In the data rows, the value 128 means zero.
Some points, one per row:
56 128 81 49 136 152 143 229
226 121 192 118 109 71 96 30
229 124 192 94 104 67 91 19
187 100 176 172 122 83 117 84
166 127 167 142 134 103 146 79
105 108 97 93 130 167 102 200
124 131 108 102 136 159 107 159
214 165 167 82 96 117 70 18
68 118 96 147 130 162 119 180
132 192 118 106 109 169 69 47
76 104 105 170 134 135 146 174
204 122 166 122 114 100 105 72
239 138 185 62 94 82 69 14
213 139 177 102 110 92 99 40
171 134 148 116 126 139 99 94
157 85 167 196 123 84 132 115
178 136 129 93 127 142 97 119
97 141 124 178 143 109 185 110
147 140 133 115 128 147 126 127
165 72 163 207 122 75 134 116
107 125 125 172 134 134 135 125
171 123 168 183 120 95 121 62
118 143 120 122 129 160 118 134
124 157 131 134 130 147 122 94
134 109 136 141 130 135 125 156
85 132 105 117 137 151 140 175
135 127 128 106 134 143 135 154
123 174 139 153 125 140 121 60
148 110 155 145 132 117 139 131
205 153 181 118 110 98 101 21
59 136 76 56 131 157 144 216
98 99 103 86 127 148 126 227
86 142 111 135 126 175 108 127
100 132 106 144 137 146 137 159
201 140 163 99 113 121 89 67
133 125 137 152 133 120 148 124
125 96 141 206 129 107 136 124
192 101 173 161 119 78 120 85
87 125 90 96 134 157 125 191
96 131 97 110 128 180 96 166
44 116 83 103 143 145 160 220
28 124 55 39 136 151 154 246
222 158 194 61 95 86 74 0
107 142 111 131 139 152 135 141
73 152 84 74 127 176 111 162
145 130 144 120 137 114 157 123
16 more points follow, each with its number after it:
101 105 109 95 138 120 168 218 0
181 165 170 124 118 110 96 22 1
43 143 76 116 146 129 189 186 2
47 135 72 91 142 152 165 200 3
165 119 148 129 128 129 122 125 4
160 112 160 204 119 96 119 83 5
117 113 112 121 127 156 114 171 6
121 178 128 135 121 160 92 54 7
95 100 120 189 135 96 182 154 8
178 102 176 175 127 87 129 71 9
140 135 118 71 129 158 113 154 10
145 115 130 91 139 135 130 172 11
34 143 76 87 147 123 206 195 12
130 115 139 166 134 133 126 132 13
236 107 199 122 105 39 105 11 14
129 158 132 134 130 149 125 107 15
Which of these numbered points is nearest to each point below, ignoring the direction in which the first points spread most? Its number follows each.
147 188 130 99 102 167 69 43 > 7
205 147 166 67 116 108 92 53 > 10
78 109 94 128 129 166 122 189 > 6
34 138 69 67 140 143 165 221 > 3
72 149 91 80 133 156 150 186 > 3
64 139 88 75 134 156 153 200 > 3
75 142 95 98 139 156 148 181 > 3
154 128 133 149 122 144 98 113 > 6
0 162 34 52 143 101 233 202 > 12
0 143 46 57 139 132 205 217 > 12
215 80 182 131 125 61 125 101 > 0
52 114 80 123 137 132 168 216 > 14
138 121 123 126 132 147 113 146 > 6
137 122 137 174 135 133 121 115 > 13
196 85 174 170 121 68 127 96 > 9
58 116 100 182 141 107 194 165 > 8
35 145 71 111 141 130 192 189 > 2
52 139 91 159 143 125 185 157 > 2
163 116 156 202 117 98 121 73 > 5
164 119 137 74 134 127 123 168 > 11
84 116 113 167 144 99 189 159 > 8
220 83 186 125 119 61 120 87 > 0
176 109 166 204 115 81 117 60 > 5
127 151 116 97 137 143 142 134 > 3
143 117 133 132 132 129 130 154 > 4
110 125 127 157 135 135 140 137 > 13
137 101 154 220 125 76 157 84 > 8
136 189 130 92 116 170 70 46 > 7
191 168 162 109 114 128 87 28 > 1
179 125 162 159 129 107 121 86 > 13
168 126 156 135 129 109 135 112 > 4
191 167 148 104 107 134 75 39 > 1
131 176 118 99 126 158 107 88 > 1
137 117 127 126 133 134 140 163 > 4
46 122 77 94 144 108 204 217 > 12
168 134 146 88 115 150 85 102 > 10
155 147 148 141 131 125 132 92 > 15
70 123 81 74 142 150 139 223 > 11
